Turns in one plane each, and the order they were made in; the first pair answered:
k_997 (before -> after):
[  1  15  -5  -8  16  -5  24 -14   4  -3] -> [ -5  18 -14  -1  13  -3  18 -18  -1   0]
[ 21 -10  29   0  -2   3  14  -1  -5 -27] -> [  0  -2  -1  27 -17  12   8 -10 -21 -26]
[  3   3   3  15 -17  30  35  -3 -13 -23] -> [-16 -10 -34  36  -9   0 -10 -16  -2 -10]
k_723 (before -> after):
[-11  21  -8  -6   4  -8 -15  -4   0  25] -> [ -3   0  -3   1   8 -31 -11 -14  11  -2]
[-13  -5  -8  14  -8  34   4  18  -9  19] -> [-19  20 -22  -3  -2   5 -24  -5  -5  26]
[ -8   8  -1   0   7  20  15  -1 -11   4] -> [-10  17  -8  -6  11   5   1 -13  -9   6]
k_365 (before -> after):
[ 6 10 10 -9 -4 15  9 10 -6 11] -> [  8 -14  11   8  -5   1  14   6   1 -14]
[ 12  13  10  -8 -14   2  11   4  -1   2] -> [ 14   1  11   4 -16   3  15   8   1  -6]
[-12 -12 -25  30 -15   0 -12 -12 -24  -7] -> [ -8   9 -24   5 -10 -17 -23 -25 -22  -4]

Between the rows of a pair lie two turns.
[ 22   2  19 -13  14 -35  14 -27  23 -25] -> [ 12  38  10 -37  14 -19  -6 -18  16  18]  k_365, k_723
[  1  18   6 -21   4  -4  -8  -1  -5  22] -> [  3  13   7 -19   5 -22  -8 -17  -2   0]  k_997, k_723
[ -3  24  -1 -30   1 -14  -3  -7  -7  -2] -> [  6 -12  17 -11  -2  -2  24   8  -3 -24]  k_723, k_723
[  3  -9   2   5   6 -14  -5 -17   8 -17] -> [ -3 -17  -1  20  -4   9   6  -1  -1 -13]  k_723, k_997
[  8   6   3  -5   7  -5  -1   2 -14  -3] -> [  2   4  -5   0   7  -9  -7  -1 -13  -3]  k_997, k_997
[-13  21  -1  -9 -24   7   5   0 -13   4] -> [-21  -5 -16  16 -19   2  -9   8  -4  11]  k_997, k_365
[  1 -20   5 -14   4 -21  13 -19   2 -30] -> [ -7 -27   2   3  -5  27  25  15 -10  -3]  k_365, k_365
[ -1 -15  -9  26  18 -15 -13   7   4  18] -> [  7 -19   2  22  21 -22  -6   3   9   7]  k_365, k_723
[ 13  -2   9   9  -5   2  16   3   1 -14] -> [  4  21  -3   4  -9   0   6 -10  -6  -9]  k_365, k_997
[  1   0  -5  13 -17  10  11 -14  -4  -8] -> [  2 -18  -7  22  -8   3   1  -7   6  -2]  k_997, k_723
[  3   9  -1 -18   8 -15 -15 -16  21  11] -> [ 13  14  18 -24   3  -4  11 -13  15  -5]  k_997, k_723
[ 20 -21  -1  14  14  10  -2  19  -6  17] -> [ 14  -2 -14  -2  18 -11 -24  -1  -3  23]  k_723, k_723
[ -9  13  -8 -13  -3  23   7   5 -19   9] -> [ -2  13  -5 -29   9 -11 -10 -14  -6   2]  k_723, k_997
[ 18   7  16  -2 -16 -31  27 -30   3 -41] -> [-15  -1 -30  48 -32  -2  10 -18 -14 -17]  k_723, k_997
[-15  49 -11  -2  -1  -5  -9 -30 -28   1] -> [  5  13  12  -1  12 -38  -1 -37  -4 -34]  k_723, k_997
[-17  -3 -10  -1   0  -6 -20   3 -15   6] -> [-15  -9 -10   3   1 -14 -22   1 -13   1]  k_365, k_365
[12  0 25 -7 -3 -3  6  8 -4 -1] -> [ -3  16   3   3 -14   8  -2   4 -18   7]  k_723, k_997
[-12   6 -15  16 -17  21  -1   3 -13  15] -> [ -7 -15  -8  27 -17   9   9  -2  -9 -10]  k_365, k_723
[ -2 -10 -14  -4  18 -15 -37  10  17  38] -> [ 23 -33  30  -3  15   4  15  27  16   1]  k_997, k_365
[ -7  -8 -19  14   2 -15 -21  -9   7   4] -> [-10 -10 -20  20  -1   1 -18   3   4  11]  k_365, k_365
[ -8  26  -7 -10   4 -21 -10 -24  -1   1] -> [-6  8  6  4  0 27 13 19 -8 24]  k_997, k_365
[ -9 -22 -14  20   8  -5 -22   5  14  17] -> [-10  -6 -13   7   6  -2 -27   5  11  31]  k_365, k_365
[-11  41 -12  -7 -14  21  -6 -12 -23  10] -> [  4 -16  -3   6  12 -36 -27 -25  17 -19]  k_997, k_723
[  6 -10   4   6   2  12  -4  -3   7  -7] -> [ 9 -8  7 -3  3  6 -4 -7 10 -9]  k_365, k_723
